Some points:
[ 37  13 -29 -52  73  68  13  41  45  32  24 -24   4 -46  44  27  36  35 -36  28 -32  -3  75  18]
[-39  13  10   6 -15   5  19 -17 -40  19   0 -47  69 -30   3 -13  -2   6  32  12  26 -23   2  -9]
[ 20   7 -10 -25  52  57   9  31 -15 -37  72 -47  13 -21  -4  31  31  35   8  20  -2 -21  21  16]
[ -7  -7 -20  13 -65 -83 -57  24  46 -45  12  46   7  39  -1 -49 -46 -10  14   4 -13  29 -20 -24]
[  9  -8   7  15  20  26  -4 -29 -17  20  25  14   3  -1 -17  41  14  23  -2 -16   3 -14  21 -34]
[  4 -10   0  39  21  47  67   7 -24  26  11 -36  37 -29  -2 100 -25  53  -7  -4  -1 -38  18   8]
[  25   -1   57    6  -36  -35  -24   -2 -127   43    8   -2   16   -2   29  -39  -44   24   65    0   39    6  -66  -38]
[-40 -28  -8   5  38  40  39 -87 -61  48  63 -22 -43 -42 -48  82  73  17 -20  24 -38 -13  94   3]
[  7   8  11  38 -77 -38  53 -28 -56  74  56  -8  23 -93  31 -32   5  34  60 -11  35  17 -44 -34]
[-43  16 -12  73 -42 -62  19 -18   1  65   8   8 -21 -32 -12  12   1   4 -14  -7 -28  29   9  -9]
[-13 -43  12  -2  18  16 -53  16  25 -27 -17  48  19  22  -6 -22 -36  -1  -2  -5   4   4 -16   0]
[  5  -6  -6  43 -78 -39 -35  55  41 -46 -36  37 -37  30  57 -28 -29 -66 -42 -58 -23  57  -5  18]
[ 12  -1  27 -65  39  49   3 -13 -20  54  14 -45  -6 -29  -8  20  19  16  38   9  19 -66 -10  -4]
[-41 -31   5 -14 -20  -1  11 -39 -10  -9  -6  15 -19 -53 -14  -5  12   7   8  17  -8  38  -6   9]
[-47   0 -14 -17 113   5 -18  22  24  35  34  -3   5  -2  -3  81  50 -13 -35 -12 -64   7  61  37]
[ 34  -8  -1 -17   0  50   5  16  57  27  44 -13  12   6  -5  24 -10  21  36 -27  10  15  30   2]
[-13  -6 -43 -23  41 -14  -7  13   7  22 -23   5   9 -29 -22 -31   2 -28   9  26  -1 -13  12  12]
[ 34  -1   3   2 -96 -19   1   9 -42 -50 -35  12   2  31  19 -33 -33 -13  37   4  33  11 -38  -5]
[ -9  10  31 -35   2  -3  55 -73 -67  55  18   5  29 -37  21 -53 -22  52  96   8  21 -47 -36 -23]
[-26 -32 -11  60 -22 -25  17 -36  -8  24   9 -24 -27 -16   5   5  45  -2 -16 -17   2  38   7 -25]
[  1  -1  33 -15 -10 -10 -13   2 -36  31  -2  12   4 -19   1 -36  16   7  50  -4  55 -60 -33 -24]
[  6   0   2   3 -12  -7  -6  16  46 -52  -9   9 -27  20 -14  -3  -1 -20 -32 -28   0  43  19  61]
[-67 -23 -32 -17  45  88  22  -8  39  27  68 -27 -28 -27  28  55  31  32 -45 -20 -35   5  57  29]
[ -22  -23  -28   41  -55  -44  -35   25   35  -46   -5   64  -35   63   20   11   60  -48  -51  -29 -108   64   63   11]
[-67  -9 -41 -51  92  43 -25  59 101 -31  18  -6  -4   2  -8  63  22   1 -73  42 -62  -1  67  21]
[  0  20   3  22   5  20  20 -21 -16  10  25 -22   6 -33  -8  11  21  36  18  -8  -4 -49  14  23]
[  0  22  26  -6  30  38  41 -18 -58  27  20 -60  -4 -49 -11  80  27  34   7 -10  28 -36  -7   0]
[-45  -8   9  -6 -42 -29  17 -32 -28  21   1  -5 -33 -37   7 -21  40  -5  30   0  10   3 -41  11]
[-44  -1 -16  21 -69 -49  23  19  51 -40 -35  36 -22   9  23 -14  25 -47 -16 -38 -26  43  10  20]
[ 14  -5 -40 -36  29 -10  -2  68  42  -4 -24  36   6  29  25 -45 -17   2 -26  70 -35  13 -25  -6]
[-28   0   3  44 -29 -43  34  37  61 -51 -19  56   5  16  11 -17 -23 -34 -30 -30  -5  47   1  18]
[ 17 -19  15 -15  58  47  53 -12 -41  43  51 -58  30 -46 -36  60  -8 -17  11  20  15 -34  35   7]
[ 35 -24 -34  46   0  24  43 -27 -22  29  50 -33  14 -46   2  28  22  47  10   0  28  -4  -9 -30]
[ 10   3  15 -19  -5  20  -3  -7   1   7   9 -22   4  31   4  22 -10   8   0  -7  19   6  -9  23]
[-25   4  28 -18  -1  37  15 -55 -72  49  -1 -46  -9 -35  32 -28  -3  10  76  23   9 -58 -18 -31]
[-15  -3 -25 -31 -17 -11 -33  11   8   2  19   6 -17  21 -26  56  24 -27 -66 122 -35  59  23   9]
[-56 -20   5 -26  -3  -6 -44  65   1  24  38  21 -21 -21 -21  28   8 -19 -40  21 -48   3  35  47]
[-33  -4   6  25 -22 -61  35 -14  46  -4  46  20  -3   3  25  37  28  30 -60 -15 -60  38 103  23]
[-28 -14  -8  43 -36 -65 -45  49  51 -55 -22  51  -7  54 -48 -25 -89 -51 -67 -21 -33  31  -9  20]
[-44  -4 -11   3  17   8 -29  34  28  -7  29 -18 -22  13 -23  40 -10 -16 -69 -25 -40  25  39  54]
[  3  -1  28 -10  -7   4  20 -25 -18 -12  12 -35  14 -35   2 -12  28 -32  26  15   4 -18  38 -27]
[  2  -8 -23 -16  38  58  -3 -39 -27  37  50 -45 -14  -3 -31  54  37  18  10   1 -94 -21   1  34]
[  9 -13   4  90 -97 -36 -57  37  62 -44 -60  50 -28  44  70 -14 -28 -45 -30 -26 -13  63 -25  33]
[-10  -7 -33   2  -5  11  22 -29  -8  11  18 -11 -14  32 -16   9  26  51   4 -14 -29  10  18   6]
[ 55   8  16  48 -13 -31  26 -27 -74  42  23  26  14  -5   8 -44  11  17  60  41  45 -24 -48 -17]
[ 54  -8   6 -29  69  54  -8  14  17 -19  16 -24 -24  38 -13  50  -1   3 -17   1 -14 -35  35  23]
[ 56 -21  10  -6  15   8 -15  15  -1 -31   6  -4   9  56   3   8 -22 -36  -1 -42  -5 -10  -5  12]
[ 28  10  36  -3  25  22  16  -4  -9  11  -5  -7  22  -1 -19 -34 -14 -16  -4   0  33 -17  17 -10]
[-64  21 -27  69 -33 -80 -38  -6 -32  11  33 -12  14 -41  15   6  -5  20  32  -1 -36  37  11  -6]
[-43 -13 -32  29 -54 -50  -4  33  16 -22 -33   3  15  -5  16 -30  -6  -7   3  -5  25  52 -53 -28]
[  5  11  -8   8 -18 -16 -12   5 -42  -7 -52  57  16  26  29 -69 -16  -7  54  15  58 -39 -44 -14]
[-22  -8  49  45  -9 -24 111 -18  33  24  -1  23 -70  -1 -16  14   1  -4 -49 -12 -48   7   5  14]
[ 23 -26 -14 -13  35  56  62 -84 -15  55  72 -42  15 -41  -8  84  59  69   1 -13  15   6  46 -26]
[ 19  31 -35 -17 -39 -18  35 -16 -34  -4 -32  -8  16  -8  22 -75 -24  22  19  15  17  27 -36 -27]
[ 30   9  47  11 -31   8  -7  19   8 -24 -13  47  25 -10  21 -44   6   9   8  16  35 -13 -25 -72]
[-38  -2  35 -19  22  -5 -36  18   9 -25 -34  20 -24  -1  34 -69 -63   8 -39  13  43 -25 -38   2]
[-80  22 -14  32 -67 -58  13   4  -8  25 -78  25 -11  -9   9 -16   7 -22  12 -29 -21  46  -2 -22]
[ 43  14  -3  -6 -22  32 -43  41  42 -79 -70  27 -72  52 -32 -44 -57 -38  21  -2  14 -31 -35  47]
[ 10   0  33  13  21  48 -15   4 -33  13  -5   5  -1  33 -12   5 -11  -1  40   9  -5 -44  -4  29]
[ 16   2  16 -20  92  69  41 -31 -42  43  38 -32  -5 -47 -20  27  22  43  21  18  18 -76  26   5]
[ -8   0  61 -42 -19  30  45 -65 -16  32 -10 -28  10 -31  20   8  -5  21  51  -2  10 -62 -49 -14]
[ 14  -2   0   9 -43  -4   8  18  49 -35  -9  24   2  58   8 -23   2  37   5  14  48   7 -25 -24]
[ 11  21 -14 -15  43   1  -5 -40 -43  30   4 -24  -2 -62   8  69  30   8 -12  -1 -28  28  70  -3]
[ -35  -18   -2  -31   11   11  -57   58   92  -28   25   21  -28   69  -35   78    8  -51 -107    0  -74   46   66   40]
Along one direction, these points spread out more than along any other. For each point below, how far along it does it lie, from 0 to 99? 50 is the average, and the first point above lies past it.
[ 18 -18 -39   4  -9 -33  14 -20  -3   1   0   6   6 -21  25 -57  22  18  26  -6  18  24 -21 -33] 48
[-15  13  14  26  12  -4  -9  30 -40 -24  19   7  27  41 -35 -69 -71 -17  68   5  21 -40 -82 -64] 46
[ 56   5  20 -23  11  40 -29  62  59  -2 -24  32  15  43   3 -24 -50 -17  28  -9 -25 -17 -34  72] 38
[-29  27  -6  42   9 -31 -12  44   8 -41 -33   0  21   9  29   7 -30 -16 -47   6 -33  -5 -18  15] 36
[ -20    0   -9   23   -8   11   86 -111  -54   47   49  -62   15  -74   13   22   56   54   17   -9  -22  -14   37  -53] 77
[ 29 -28  17  -2 -36   4  46   2 -22  14  -5 -29  29  21   2  -8 -17  -6  39  11   2  10 -31  33] 51
[-19  27 -23   8 -17 -24 -58  59 111 -65  23  34  -7  61   0  27  -2 -18 -84  12 -65  74  24   9] 21
[ -1  -1 -22  -5  57 -23  50  14  23  20 -10  42  26 -44  14  -2   9 -15  12  50 -36  -5 -19 -27] 52
[ 11 -31  15   2  66  51   3  -4 -16  -1 -28 -14  15   4 -15  12 -11  -2  22  10 -34 -62  24  43] 59
[  2  17  42  37  11 -39  20   9 -28  37  38  13  33 -16  22 -36 -16  30  42   3  32 -11 -11 -19] 55
[-34 -13 -13  56 -45 -47  -7 -13  22  -9 -29  -1 -17  22  -3  -9  12 -17 -62 -42 -59  45 -19 -19] 32
[ 16   3   0 -12  45   6 -12  56 -19 -29 -33 -14  23  28  25 -72 -40   0  -2   8  30 -10 -46  11] 43
[ 23  -5 -21  17 -58  -5 -24  -2  85 -40   5  42   0  53 -11  17 -15   2 -61 -14  10 -20  30 -45] 33
[ 11  12  31  38 -44 -74  33 -43 -38 -28 -23   8   3 -53  34 -92 -50  20  89  21  69 -25 -70 -40] 49
[ 30  13  29  22  11 -34  55 -41 -69  57  20 -33  37 -38  13 -19 -18  14  91  -4  27 -28 -32 -56] 68
[-43  -9 -21  39 -63 -34   0  39  64 -43  -1  13 -28  61 -18   6  14 -92 -75 -10 -33  61  51   7] 22
[ 47  16 -13  32 -88 -68  60 -26 -45  53 -41 -26  19 -40  22 -50 -40  22  79  23  27  -6 -36 -40] 53
[-34  32 -13  19  60  35  15 -23 -19  26  35 -37  11 -45 -18  71  51  50 -22  16 -26 -32  48  22] 70
[-16  -2  38 -12  54  40  13 -11  -6  33  13 -11 -19 -20  -1  14  25  15 -11  12  15 -31  30  36] 63
[-32 -33   0 -46  62  29  14 -24 -16  47  11 -32 -22  -1 -43  44  66 -26  -1  -5  -5  -2  60  24] 64
[ 25   5  16  -3  -5  13 -23  34  14  -2 -28  13 -17  31 -23   3  -1 -15 -14  16 -10  -6 -24  22] 42
[-47  -1   9  28 -11 -46  -2 -18  -7   8  23 -11 -10 -23  -9  46 -23  12  -3  14 -56 -14  13  -5] 50
[ 33 -36  15   2  31  26 -17   9 -41 -16  26 -25 -13  17 -17  47  15   0 -12 -19  -8  32  23  20] 54
[ 29  12  12 -11 -45   3 -15   1 -18 -18 -28  59  15  22   5 -25 -26 -13  -4  11  16  12 -46 -13] 39
[ 19  20 -17 -38  26  22 -23  12 -37 -20 -30 -35 -10  -2   2 -21 -26   4   8  27  48 -43 -23  12] 54
[ 34   1   4  -7   5  25  37 -66 -38  17  38 -25 -11  19 -42   7  37   7  32   1  35  -8   5   6] 64
[ 15  10  54 -13  12  34   7  -3 -28 -13  19  -7  26 -12  20  -7  14  16  29  -6  21  -9   9 -24] 58
[ 14 -16 -30  12  45  33  27 -10  10  24  19 -12 -16 -30  -6  -7  17  15  -2  29 -46 -32  21 -11] 60
[ 13  21   9  34 -18  -5  83 -60 -58   6  30 -40 -26 -62 -38  14  23  44  34  27  22  -8  15 -59] 69
[ 28  -9  31  25  10 -28   7  20 -58  28 -15 -61  11  -5   7 -25  -9  32  41   1  44   4 -15   2] 57
[-13  11   7   1 -41 -27  35 -20   0  26 -15  16 -16   2  -2 -76 -54   3  28  30  29   0 -69 -50] 45
[ 15  20 -35  -5 -37 -13  18 -23 -45  14 -44  -1   5  15   3 -56 -32  18  59   2  24   4 -56 -82] 49
[ 11 -40 -15   3 -14 -48  55 -20  14 -14 -11  16   4  12  20  12  20 -17  18 -21  14  20 -18  -9] 45
[ 18  -1  19 -20  21  31  16 -12  54   5   7  -5 -23  17 -12  30  31 -13 -32 -12  -7   3  25  -1] 51
